Each row of this table is followed by its label. One hidden rule gives the labels. It looks at one to three of the table's principal directions, none of them among the few with the most spread.
Array([-0.106,  0.128, -0.151, -0.229,  0.149,  0.096,  0.291, -0.046, -0.055,  0.157, -0.354,  0.076,  0.414, -0.314, -0.370,  0.538,  0.252, -0.208, -0.298,  0.091,  0.113,  0.088, -0.006,  0.086,  0.517, -0.387,  0.188, -0.079, -0.222,  0.876, -0.033,  0.059]) 1
Array([ 2.151,  2.499, -2.692,  0.961, -1.517, -2.445,  1.742,  0.869,  0.996,  2.310, -0.871,  0.784,  4.235, -0.633, -4.210,  1.528,  3.333, -0.149,  0.799,  3.102, -0.450, -1.650,  0.263,  1.403, -0.439, -0.918,  1.300, -0.556, -1.794,  1.875,  0.529, -0.931]) 0
Array([-0.951,  0.204, -0.019, -2.236, -3.134,  0.706,  1.524, -0.849,  0.674, -0.435,  1.093, -2.303, -1.974,  1.308, -0.136,  0.386,  2.162, -0.030,  0.851,  1.822,  1.178, -1.686, -2.377,  0.148, -1.991, -1.359,  0.217,  1.831,  2.250, -1.471, -0.736,  0.913]) 0
Array([-1.811, -1.600,  3.842, -1.240,  2.812,  2.289,  0.189, -0.912, -2.419, -2.105,  1.495, -1.290, -3.561, -0.412,  2.693, -0.987, -0.844,  0.180, -0.627, -1.846,  1.032,  1.351, -2.416, -1.894,  1.405,  0.507, -1.660,  0.987,  1.198,  0.059, -1.179,  1.171]) 2
Array([-0.237,  0.631,  1.875,  0.450,  1.174, -1.877,  1.855,  1.405,  0.093, -0.316,  1.175, -0.312,  0.774, -1.929, -4.229, -2.162,  2.223,  0.988,  1.597,  0.313,  0.426,  0.091, -0.651, -0.548,  1.378,  2.599, -0.356,  0.456,  0.226,  1.006, -0.301,  0.100]) 2
Array([ 0.152,  0.018,  0.279,  0.611,  1.135,  0.061, -0.729,  0.379, -0.298, -0.049, -0.257,  0.809,  0.146, -0.342,  0.970,  0.018, -1.426, -0.094, -0.633, -0.775, -0.362,  0.817,  0.503, -0.275,  0.215,  0.565, -0.370, -0.660, -0.611,  0.213,  0.143, -0.576]) 2
Array([-0.228,  0.093, -0.566,  0.454, -0.112,  0.016,  0.101, -0.440,  0.058, -0.545, -0.010,  0.415, -0.221,  0.290,  0.115,  1.080,  0.259,  0.069, -0.477, -0.562,  0.902,  0.249,  0.854,  0.171, -0.471,  0.215, -0.826, -0.012,  0.072, -0.559, -0.517, -0.107]) 1
Array([ 0.578,  0.140, -1.176,  0.145,  0.017,  0.080, -1.011,  0.217,  0.052,  0.831, -0.980,  0.773,  1.341,  0.091,  0.841,  0.947, -1.313, -0.488, -0.494,  0.111, -1.119, -0.050,  1.284,  0.759,  0.086, -0.974,  0.727, -0.797, -0.965,  0.600,  0.784, -0.293]) 2
Array([-1.595, -1.381,  1.502, -1.312,  0.690,  0.817, -0.381, -0.138, -0.750, -1.528,  1.701, -0.775, -2.307,  0.575,  1.492, -0.690, -1.170,  1.072, -0.591, -1.532,  0.191,  0.528, -0.359, -0.244, -0.474,  0.913, -0.607, -0.116,  1.328, -1.975, -0.642,  0.378]) 2
Array([ 0.906,  0.173, -2.269,  1.275,  0.011,  0.072, -1.402, -0.342,  0.027,  0.436, -0.515,  1.833,  0.358,  1.447,  1.552,  1.715, -1.247,  0.237, -2.027, -0.638, -0.171,  0.304,  1.573,  0.829, -1.209, -0.327, -0.023, -1.581, -1.217, -1.402,  0.042, -1.626]) 1
Array([ 1.224,  0.015, -1.744,  0.127, -0.990, -0.821, -1.819,  1.088,  1.262,  1.787, -1.651,  0.858,  2.653, -0.336,  0.383, -0.346, -2.375, -0.541,  0.473,  0.358, -2.534, -0.213,  1.950,  0.955,  0.113, -0.748,  1.834, -1.097, -1.269,  0.828,  1.869, -0.253]) 1
Array([-0.468,  0.076, -0.206,  0.304,  0.271, -0.193,  0.208, -0.430,  0.099, -0.920,  0.098,  0.001, -0.615,  0.254, -0.793,  0.183,  0.878,  0.554, -0.742, -0.234,  1.229,  0.878, -0.207,  0.166,  0.173,  0.289, -0.676,  0.288,  0.468, -0.165, -1.422, -0.465]) 2
Array([-1.587, -2.381,  2.024, -2.757, -0.221,  1.270, -0.120, -0.435, -1.045, -1.781,  3.249, -1.047, -3.781,  0.749,  1.994, -0.970, -1.031,  2.395, -0.850, -2.689,  0.662,  0.303, -1.577, -1.045, -0.906,  1.887, -1.065,  0.172,  1.629, -3.362, -0.622,  0.867]) 1
Array([ 2.353,  1.443, -2.740,  0.179, -2.305, -1.348, -0.228,  0.826,  1.335,  2.708, -1.836,  0.617,  3.930, -0.517, -1.696,  0.910,  0.552, -0.923,  1.403,  2.448, -1.860, -1.630,  1.118,  1.377, -0.077, -1.804,  1.957, -0.034, -1.722,  1.870,  1.827,  0.000]) 0
Array([ 0.969,  0.362, -0.677,  0.015, -0.496, -1.108,  0.378,  0.348,  0.216,  0.620,  0.249,  0.222,  1.313, -0.459, -1.580, -0.088,  1.103,  0.774,  0.363,  0.498, -0.200, -0.213, -0.205,  0.247,  0.087,  0.358,  0.189, -0.071, -0.689,  0.328,  0.011, -0.135]) 2
Array([-0.899, -1.209,  1.220, -1.139, -0.288,  0.471, -1.324,  0.846,  0.210, -0.394,  1.304, -0.328, -1.639,  0.488,  2.659, -1.448, -3.197,  0.570,  0.042, -1.464, -1.389,  0.009,  0.240, -0.481, -1.529,  1.323,  0.210, -0.846,  0.923, -2.521,  1.019,  0.040]) 2
Array([ 0.979, -0.078,  0.124,  1.272,  2.092, -0.536, -1.233,  0.821, -0.764,  0.558, -0.452,  1.397,  1.643, -0.897,  0.451, -0.362, -1.720,  0.084, -0.161, -0.882, -1.436,  0.757,  1.495,  0.057,  1.094,  0.723,  0.014, -1.188, -1.666,  0.858,  0.853, -0.446]) 2
Array([ 0.347,  1.299, -1.507,  1.677,  1.047, -0.486,  1.118, -0.861, -0.239, -0.112, -1.075,  0.893,  0.957,  0.253, -2.331,  1.769,  2.823, -0.181, -1.585,  0.992,  1.801,  0.673, -0.098,  0.686,  0.971, -0.925, -0.344, -0.179, -0.797,  1.676, -1.750, -1.277]) 1
Array([-0.635, -1.375, -0.879, -1.907, -1.933,  1.371, -1.393, -0.929,  0.260, -0.524,  0.878, -0.606, -2.377,  2.147,  3.726,  0.643, -2.039,  0.819, -1.675, -0.972, -0.142,  0.076, -0.824,  0.094, -2.422, -0.878,  0.178, -0.521,  1.035, -3.030, -0.376, -0.218]) 1
Array([ 1.493,  1.141, -3.348, -0.282, -2.291, -0.159, -0.218, -0.247,  1.209,  2.310, -2.720,  0.466,  3.236,  0.171, -0.877,  2.306,  0.605, -1.589, -0.006,  2.325, -1.065, -1.237,  1.066,  1.683,  0.376, -3.416,  2.198, -0.057, -1.379,  2.552,  1.150,  0.028]) 2
Array([-0.270, -0.870,  1.169, -0.288, -0.905, -0.072, -0.433, -0.135,  0.728, -0.639,  0.003, -1.324, -0.891, -0.428,  0.291, -2.194, -0.334, -0.060,  1.962, -0.301, -0.023,  0.277, -0.403, -0.820,  0.208,  0.560, -0.413,  1.520,  1.238, -0.378, -0.026,  1.362]) 1
Array([-0.046, -1.121,  1.067, -1.277,  0.570,  0.191, -1.189,  0.837, -0.544, -0.033,  0.938, -0.051, -0.329, -0.509,  0.980, -1.342, -2.047,  0.969,  0.187, -1.132, -1.441,  0.331,  0.010, -0.115,  0.604,  0.899,  0.336, -0.178, -0.128, -0.513,  0.742,  0.414]) 0
Array([ 0.007,  0.984, -1.692, -0.993, -3.007, -0.536,  0.730,  0.498,  1.696,  1.383, -0.767, -0.708,  1.721,  0.359, -0.317,  1.279,  0.214, -1.158,  1.011,  1.937, -0.998, -1.936,  0.668,  0.962, -2.100, -1.576,  1.560, -0.422,  0.388, -0.062,  1.309,  0.292]) 1
Array([ 0.602,  0.980, -0.834,  1.789,  0.953, -0.163, -0.051,  0.239, -0.031,  0.772, -1.545,  1.413,  1.841, -0.517, -0.500,  1.333, -0.183, -1.424,  0.134,  0.229, -0.264, -0.285,  2.215,  0.471,  0.743, -0.367,  0.077, -0.534, -1.260,  1.501,  0.969, -0.269]) 2
Array([ 1.204, -0.288, -1.371,  0.208, -1.450, -0.651, -0.963,  0.257,  1.241,  1.140, -1.314,  0.493,  1.554, -0.454, -1.100, -0.797, -0.358, -0.150,  1.127,  0.095, -0.912, -0.287,  1.319,  0.461,  1.030, -0.207,  1.016,  0.479, -0.694,  0.843,  1.163,  0.532]) 1
Array([-0.196,  0.123, -0.584, -0.026, -0.720,  1.635, -0.461, -0.914, -0.169,  0.276, -0.437,  0.040, -1.308,  1.638,  3.555,  1.664, -1.335, -1.326, -1.187,  0.233, -0.009, -0.646, -0.382, -0.284, -2.021, -1.620,  0.086, -0.661,  0.183, -1.184,  0.412, -0.459]) 2
Array([ 0.338, -0.922,  0.075, -1.252,  0.114,  0.363, -1.009,  0.414, -0.801,  0.295,  1.517,  0.454, -0.701,  0.634,  1.681, -0.161, -1.671,  1.431, -1.126, -1.046, -1.153, -0.133, -0.484,  0.047, -0.758,  0.597,  0.381, -1.106, -0.522, -1.756,  0.580, -0.496]) 0
Array([ 0.001,  0.015, -0.497,  0.682,  0.315,  1.644, -1.557, -0.976, -0.338, -0.157, -1.240,  0.325, -1.022,  1.228,  4.546,  1.477, -2.516, -1.521, -1.490, -0.283, -0.138,  0.761,  0.049, -0.371, -1.348, -1.719, -0.520, -0.591, -0.166, -0.464, -0.191, -0.634]) 2
Array([ 0.610,  0.515, -0.315,  1.962,  1.138, -0.549, -0.486,  0.436,  0.022,  0.299, -0.832,  1.350,  1.195, -0.513, -0.328,  0.165, -0.620, -0.621,  0.285, -0.475, -0.296,  0.254,  2.038,  0.119,  0.464,  0.790, -0.401, -0.550, -1.001,  0.453,  0.690, -0.416]) 1
Array([-0.272, -0.786,  2.139, -0.584,  0.259, -0.260,  1.151,  0.397, -0.632, -0.798,  2.175, -0.290, -1.344, -1.103, -1.561, -1.465,  1.127,  1.366,  1.499, -1.451,  0.868, -0.430, -0.474, -1.193,  0.620,  2.837, -1.333,  1.149,  0.528, -1.052,  0.319,  1.228]) 2
Array([ 0.520,  1.320, -1.626,  0.354,  0.474,  0.031,  1.375, -0.517, -0.780,  1.393, -1.068,  0.277,  2.392,  0.383, -0.917,  2.728,  2.024, -1.125, -0.930,  2.175, -0.305, -1.243,  0.025,  1.176,  0.083, -2.815,  1.314, -1.277, -1.285,  2.011,  0.220, -0.431]) 1
Array([ 0.510,  0.548, -0.205,  1.331, -0.053, -0.094, -0.377, -0.053,  0.492,  0.347, -1.585,  0.117,  0.998, -0.508, -0.202, -0.175, -0.088, -1.522,  1.490,  0.679, -0.227, -0.176,  1.308,  0.095,  0.688, -0.602, -0.077,  0.932, -0.195,  1.223,  0.619,  0.631]) 2
Array([-0.952, -1.035,  2.562, -2.560, -1.237, -0.925,  2.003,  0.655,  0.221, -0.783,  2.495, -2.346, -0.941, -1.540, -3.195, -2.827,  2.345,  1.812,  2.765, -0.086,  0.446, -0.837, -2.043, -0.909,  0.800,  2.050, -0.190,  1.962,  1.815, -0.370, -0.118,  2.221]) 1
Array([-0.650,  0.471,  1.069, -0.460,  1.489,  0.373,  1.588,  0.230, -1.466, -0.009,  1.206,  0.125,  0.022, -0.275,  0.314,  1.560,  0.572, -0.013, -0.937, -0.080,  0.164, -0.572, -0.677, -0.378, -0.575,  0.190, -0.310, -1.342, -0.417,  0.108,  0.141, -0.233]) 1
Array([-0.086,  0.605,  0.228, -0.767, -0.298, -0.052,  1.359, -0.362, -0.282, -0.172,  0.542, -0.791, -0.379, -0.041, -1.120,  0.375,  2.087,  0.378, -0.313,  1.132,  1.022, -0.073, -2.225, -0.177,  0.030, -0.540, -0.159,  0.694,  0.326,  0.650, -1.190, -0.152]) 0
Array([-1.754, -2.346,  2.827, -0.945,  1.191,  1.174, -0.518, -0.966, -1.165, -3.120,  3.110, -0.848, -5.288,  0.933,  2.000, -2.243, -0.697,  2.595, -1.181, -3.284,  2.080,  1.937, -2.103, -1.766, -0.396,  2.986, -2.543,  0.911,  2.114, -3.714, -2.290,  0.114]) 2
Array([-2.281, -2.369,  2.802, -0.961,  1.891,  1.520, -1.926,  0.233, -0.784, -2.249,  1.832, -0.293, -3.890,  0.606,  4.213, -1.956, -4.333,  1.083, -1.376, -3.559, -0.318,  1.893, -0.032, -1.298, -0.707,  2.305, -1.160, -0.948,  1.616, -3.050, -0.392, -0.101]) 1
Array([ 0.351, -0.980,  0.162, -1.315, -1.146, -0.141, -0.834,  0.526,  0.243,  0.374,  1.411, -0.501, -0.911,  0.779,  0.341, -1.898, -0.786,  1.405,  0.361, -0.065, -1.239, -0.701, -0.930,  0.139, -0.709,  0.605,  1.037, -0.058,  0.442, -2.012,  0.654, -0.037]) 2
Array([-1.695, -1.503,  2.162, -3.283, -1.677,  1.202,  0.698, -0.852, -0.314, -1.876,  2.224, -2.789, -3.382,  0.260,  1.266, -1.071,  0.520,  1.164,  0.876, -0.564,  1.212,  0.009, -2.884, -1.022, -0.810,  0.215, -1.114,  2.271,  2.658, -1.734, -1.344,  1.931]) 2
Array([-1.139, -1.448,  2.882, -0.515,  2.413,  0.660, -0.111,  0.423, -1.317, -1.131,  1.490, -0.018, -1.708, -0.990,  1.032, -1.589, -1.535,  0.864, -0.310, -2.443, -0.077,  1.073, -0.456, -1.460,  1.129,  2.182, -0.904, -0.512,  0.276, -0.408,  0.122,  0.503]) 1
Array([-0.594,  0.946,  0.546,  0.806,  2.299,  1.196,  0.794, -0.649, -1.343, -0.225, -1.135,  0.358,  0.154, -0.317,  0.878,  2.078,  0.349, -1.697, -1.357,  0.475,  0.796,  0.505, -0.319, -0.208,  0.984, -1.559, -0.453, -0.374, -0.593,  2.317, -0.597, -0.379]) 2
Array([ 1.035,  0.319, -0.764, -0.266, -1.779, -0.294, -0.314, -0.117,  0.739,  0.643, -0.739, -0.509,  0.840, -0.260, -0.290, -0.204,  0.433, -0.424,  1.491,  1.077, -0.299, -0.549, -0.134,  0.193, -0.023, -0.840,  0.188,  1.429, -0.067,  0.566,  0.351,  0.794]) 0
Array([ 1.783,  1.232, -3.892,  1.538, -1.129, -0.483, -0.969, -0.353,  0.796,  1.802, -1.982,  1.872,  2.512,  1.364,  0.810,  2.822, -0.411, -0.827, -1.726,  1.143, -0.717, -0.426,  1.737,  1.467, -1.469, -2.090,  1.087, -1.883, -1.935,  0.159,  0.521, -1.785]) 1
Array([ 0.481,  1.058, -2.341,  0.987,  0.010,  0.098, -0.138, -0.614,  0.052,  0.491, -0.978,  1.174,  0.632,  1.366,  0.268,  2.351,  0.505, -0.342, -2.304,  0.872,  0.553,  0.145,  0.280,  1.063, -0.826, -1.550,  0.404, -1.168, -0.893,  0.104, -0.782, -1.826]) 2
Array([ 0.368,  0.968, -2.027, -0.916, -3.605, -1.422,  2.018, -0.080,  2.062,  1.087, -0.407, -1.136,  1.349,  0.292, -4.719, -0.099,  4.069,  0.188,  1.581,  2.719,  0.737, -2.014, -0.655,  1.242, -0.141, -1.111,  1.711,  1.345,  0.851,  0.628, -0.049,  0.472]) 1
Array([ 0.403,  0.535, -0.518,  0.389, -0.350, -0.947,  0.993,  0.102,  0.364,  0.273,  0.142,  0.081,  0.688, -0.155, -2.320, -0.159,  1.948,  0.495,  0.208,  0.708,  0.560, -0.303, -0.365,  0.199,  0.208,  0.357,  0.166,  0.072, -0.164,  0.323, -0.382, -0.336]) 1
Array([ 1.113,  1.721, -2.227, -0.051, -1.829, -1.638,  2.069,  0.124,  1.185,  1.686, -1.306, -0.308,  3.150, -0.569, -5.195,  0.788,  4.273, -0.333,  1.040,  3.205,  0.308, -1.519, -0.373,  1.472,  1.157, -1.809,  1.831,  0.750, -0.624,  2.806, -0.069,  0.019]) 1
Array([ 1.960,  0.908, -1.672,  1.649,  1.297, -0.771, -1.632,  1.228, -0.233,  2.046, -1.754,  2.350,  3.706, -0.842,  0.848,  1.327, -2.457, -0.942, -0.439,  0.069, -2.490,  0.045,  2.752,  0.908,  0.464, -0.535,  0.960, -2.101, -2.922,  1.687,  2.008, -1.006]) 2
Array([-0.892, -1.702,  2.486, -0.828,  1.385,  2.423, -1.738, -0.755, -1.629, -1.487,  1.277, -0.608, -3.852,  0.911,  5.537, -0.906, -3.347,  0.076, -1.033, -2.107, -0.096,  1.147, -1.653, -1.702, -0.839,  0.417, -1.450,  0.219,  0.905, -2.157, -0.338,  0.306]) 0
Array([ 0.672,  1.849, -1.221,  0.872, -0.968, -0.462,  1.227, -0.212,  0.654,  1.322, -2.181, -0.567,  2.773, -0.530, -0.817,  1.679,  1.629, -2.429,  1.402,  2.821, -0.303, -1.189,  0.373,  0.546, -0.317, -2.619,  0.758,  0.297, -0.495,  2.605,  0.542,  0.535]) 1
Array([-0.535, -1.081,  1.277, -1.100,  1.346,  0.217, -0.624,  0.790, -0.735, -0.072,  0.702, -0.050,  0.009, -0.709,  0.385, -1.104, -1.621,  0.681, -0.124, -1.114, -1.358,  0.348,  0.206, -0.076,  1.146,  0.659,  0.641, -0.738, -0.155,  0.242,  0.728,  0.411]) 1
Array([-2.122, -2.383,  2.722, -1.362,  1.435,  2.228, -1.550, -0.239, -1.006, -1.464,  1.082, -0.906, -3.376,  0.654,  4.360, -1.616, -3.800, -0.052, -0.562, -2.550, -0.831,  0.747, -0.202, -1.192, -0.164,  0.580, -0.209, -0.545,  1.525, -1.966,  0.528,  0.882]) 1
Array([ 0.022,  0.368,  1.066,  0.932,  1.367, -0.356,  0.361,  0.931, -0.499,  0.326,  0.017,  0.550,  1.031, -1.098, -0.899, -0.379, -0.262, -0.679,  1.325, -0.168, -0.751, -0.660,  1.529, -0.081,  0.818,  0.997, -0.057, -0.193, -0.512,  0.695,  1.386,  0.497]) 2
Which label does each new row get?
Array([-0.601,  0.804,  2.221,  1.183,  4.155,  0.523,  1.265,  0.265, -2.118, -0.399, -0.559,  0.707,  0.964, -2.085, -0.449,  1.064,  0.346, -1.301, -0.445, -0.426,  0.452,  0.959,  0.167, -0.832,  2.509,  0.199, -1.057, -0.455, -1.175,  3.391, -0.153,  0.178]) -> 2
Array([ 1.175, -0.599, -1.730,  0.024, -1.547, -0.522, -1.712, -0.401,  0.908,  0.094, -0.413,  0.230,  0.109,  0.741,  0.300, -0.676, -0.515,  1.047, -0.157, -0.235, -0.181,  0.724,  0.219,  0.541, -0.229, -0.193,  0.094,  0.567, -0.195, -0.928, -0.559, -0.286]) -> 2
Array([-0.470,  0.214,  0.752,  0.390,  0.543,  0.273,  0.549,  0.042, -0.255, -0.134, -0.164, -0.164,  0.013, -0.347,  0.137,  0.216,  0.057, -0.858,  0.648,  0.063,  0.079, -0.396,  0.487, -0.260,  0.053,  0.005, -0.272,  0.091,  0.202,  0.365,  0.429,  0.506]) -> 1
Array([-0.082, -0.950,  1.377,  0.125,  2.095,  0.787, -0.806, -0.148, -1.327, -0.650,  0.466,  0.514, -1.036, -0.455,  1.301, -0.615, -1.255,  0.520, -0.797, -1.697, -0.010,  1.204, -0.275, -0.812,  1.343,  0.882, -0.798, -0.136, -0.473,  0.178, -0.224,  0.073]) -> 2
Array([ 0.085,  0.032, -0.723, -1.725, -2.051,  0.286,  0.705, -0.521,  0.672,  0.662, -0.634, -1.355,  0.336,  0.087, -1.340,  0.013,  1.709, -0.310,  0.725,  1.723,  0.066, -0.947, -1.433,  0.522,  0.691, -2.043,  1.357,  1.415,  0.605,  1.355, -0.069,  0.968]) -> 2
Array([ 0.966,  0.068, -1.005, -0.446, -0.577, -0.010, -1.030,  0.429,  0.079,  1.302, -0.546,  0.273,  1.308,  0.246,  1.047,  0.253, -1.285, -0.269, -0.034,  0.736, -1.785, -0.586,  0.305,  0.657, -0.355, -1.193,  1.309, -0.720, -0.878,  0.233,  1.135, -0.183]) -> 2
Array([ 0.631,  0.715,  0.854,  2.284,  2.306, -1.982,  0.411,  1.580,  0.012,  0.390, -0.464,  1.315,  2.685, -2.276, -3.084, -1.291,  0.289, -0.075,  1.533, -0.497, -0.695,  0.482,  2.247, -0.131,  1.908,  2.340, -0.309, -0.674, -1.332,  1.808,  0.928, -0.048]) -> 1
Array([ 0.031,  0.224, -0.694, -0.967, -1.994,  0.608,  0.454, -0.895,  0.182, -0.236,  0.444, -0.788, -1.026,  0.961,  0.991,  1.309,  0.910, -0.047,  0.022,  0.701,  0.954, -0.736, -1.047,  0.055, -1.654, -0.993, -0.557,  1.031,  0.735, -1.123, -0.593,  0.371]) -> 0
Array([ 0.359,  1.480, -0.680,  2.575,  0.167, -1.817,  0.620,  1.037,  1.817,  0.854, -2.534,  0.948,  3.148, -1.890, -3.382, -0.402,  0.716, -1.808,  1.940,  0.766, -0.112,  0.063,  2.831,  0.281,  1.489,  0.662,  0.368,  0.046, -0.666,  2.810,  1.005,  0.077]) -> 1
Array([-1.874, -1.152,  3.195, -1.775,  2.372,  1.242,  0.852,  0.010, -1.972, -1.417,  1.775, -1.211, -1.896, -0.809,  0.875, -0.657, -0.318,  0.581, -0.379, -1.206,  0.216,  0.560, -1.664, -0.994,  1.174,  0.616, -0.627,  0.062,  0.928,  0.296, -0.556,  1.027]) -> 1
Array([-0.158, -0.268,  2.729, -0.552,  1.629, -0.578,  0.423,  1.269, -1.290, -0.744,  2.297, -0.340, -0.471, -1.482, -0.324, -1.591, -0.366,  1.269,  1.298, -0.946, -0.464,  0.171, -0.660, -0.920,  0.238,  2.617, -1.292,  0.392,  0.083, -0.679,  0.203,  0.627]) -> 0
Array([ 0.400, -0.373, -0.372, -0.664, -0.728,  1.550, -1.635, -0.639, -0.444,  0.244, -0.059, -0.131, -1.286,  1.421,  4.927,  1.012, -2.733, -0.606, -1.133, -0.172, -0.850,  0.026, -0.896, -0.404, -2.177, -1.473, -0.138, -0.529, -0.100, -1.548,  0.305, -0.361]) -> 0
Array([-0.680,  0.585, -0.560, -0.092, -0.383, -0.085,  0.811, -0.230,  0.264, -0.343,  0.079, -0.054,  0.001,  0.370,  0.336,  1.607,  0.394, -0.178, -0.960,  0.168,  0.769,  0.087, -0.031,  0.116, -1.405, -0.280, -0.396, -0.780,  0.322, -0.373, -0.698, -0.553]) -> 1
Array([ 0.528, -1.935, -1.429, -0.180,  0.033,  1.483, -3.976, -0.204, -0.104,  0.593, -0.685,  1.205, -0.871,  2.022,  4.575, -0.416, -4.910,  0.151, -1.703, -1.727, -2.468,  0.399,  1.907,  0.849, -0.495, -1.019,  1.460, -1.601, -0.701, -2.188,  1.472, -0.666]) -> 1
Array([ 0.616,  1.182, -0.224,  0.690, -0.113, -0.737,  0.528,  0.575,  0.267,  0.339,  0.215,  0.506,  0.331, -0.147, -1.110,  0.090,  0.825,  0.108, -0.031,  0.835,  0.351, -0.177, -0.556, -0.005, -0.508,  0.659, -0.259,  0.098, -0.354,  0.008, -0.199, -1.017]) -> 0
Array([-0.591, -0.597, -0.283,  0.220, -0.021,  0.398, -0.502, -0.753,  0.117, -1.181,  0.499,  0.166, -1.997,  1.175,  0.333, -0.230,  0.094,  0.895, -1.253, -0.953,  1.302,  0.882, -0.239,  0.040, -0.278,  0.565, -0.697,  0.256,  0.777, -1.592, -1.366, -0.686]) -> 2
Array([ 0.359,  1.077, -1.950, -0.483, -1.027,  0.107,  0.790, -0.396, -0.006,  1.307, -0.737, -0.111,  1.726,  0.937,  0.862,  2.775,  0.663, -0.940, -1.108,  1.898, -0.620, -1.206, -0.333,  0.926, -1.762, -2.725,  1.245, -1.552, -0.715,  0.541,  0.263, -0.592]) -> 1
Array([-0.614, -0.817,  2.744, -0.751,  2.263,  0.693, -0.104,  0.455, -1.846, -1.055,  2.133, -0.084, -1.805, -0.648,  2.094, -0.782, -1.531,  1.084, -0.685, -1.787, -0.113,  0.956, -1.465, -1.452, -0.080,  1.905, -1.434, -0.492,  0.014, -0.999, -0.289,  0.001]) -> 0
Array([ 1.317,  1.063, -2.114,  1.778, -0.022, -0.649, -0.483, -0.295,  0.223,  0.686, -0.947,  1.285,  1.355,  0.816,  0.201,  1.462,  0.317, -0.228, -1.066,  0.733,  0.078,  0.183,  0.762,  0.687, -0.941, -0.726, -0.073, -0.993, -1.263, -0.113, -0.376, -1.474]) -> 2
Array([ 1.695,  1.023, -1.500,  1.239, -1.095, -1.562,  0.300,  0.408,  1.138,  1.428, -1.907,  0.474,  3.454, -1.498, -2.973,  0.064,  1.547, -0.923,  2.333,  1.334, -0.497, -0.701,  1.823,  0.666,  1.398, -0.490,  0.515,  0.971, -1.236,  2.483,  1.042,  0.918]) -> 1
Array([ 1.106,  1.695, -0.916,  1.849, -0.121, -0.680,  0.320,  0.210,  0.502,  0.908, -1.579,  0.577,  1.932, -0.473, -0.951,  0.785,  0.876, -1.566,  1.065,  1.679, -0.071, -0.536,  0.940,  0.373,  0.029, -0.772, -0.037,  0.470, -0.854,  1.530,  0.463, -0.258]) -> 0
Array([ 0.265,  0.716,  0.176,  0.450,  1.089, -0.783,  1.044,  0.600, -0.377,  0.493, -0.099,  0.512,  1.574, -1.087, -2.069,  0.329,  1.157, -0.013,  0.137,  0.407, -0.060, -0.125,  0.225,  0.123,  1.083,  0.353,  0.190, -0.482, -0.877,  1.613,  0.205, -0.158]) -> 1
Array([-1.156, -0.302,  0.948, -0.083,  0.929,  1.219, -0.147, -0.380, -0.661, -0.782,  0.588, -0.309, -2.048,  1.131,  2.286,  0.147, -1.059, -0.344, -1.240, -0.388,  0.240,  0.192, -0.790, -0.406, -1.056, -0.223, -0.215, -0.681,  0.815, -1.304, -0.408, -0.595]) -> 2
Array([ 0.152,  0.456, -0.463, -0.802, -1.535, -1.516,  0.997,  1.315,  1.502,  1.103,  0.230, -0.235,  1.346, -0.678, -3.383, -1.264,  1.198,  0.636,  0.981,  1.035, -0.687, -1.004, -0.196,  0.498,  0.219,  0.786,  1.670, -0.199,  0.145,  0.472,  0.845, -0.192]) -> 2
Array([ 0.101, -0.122,  1.331, -0.235, -0.292, -0.515,  1.247, -0.001, -0.264, -0.835,  1.519, -0.518, -1.015, -0.887, -2.238, -1.145,  2.187,  1.114,  1.574, -0.398,  1.435, -0.252, -0.889, -0.781,  0.678,  1.981, -1.423,  1.923,  0.635, -0.447, -0.531,  1.003]) -> 0
Array([ 0.855,  0.243, -0.065,  0.517, -0.283, -2.051,  0.906,  0.799,  0.779,  0.314,  0.119,  0.139,  1.771, -1.598, -4.651, -1.741,  2.423,  1.132,  1.856,  0.322,  0.266, -0.046,  0.493,  0.241,  1.903,  1.697,  0.105,  1.034, -0.380,  1.254, -0.007,  0.547]) -> 1
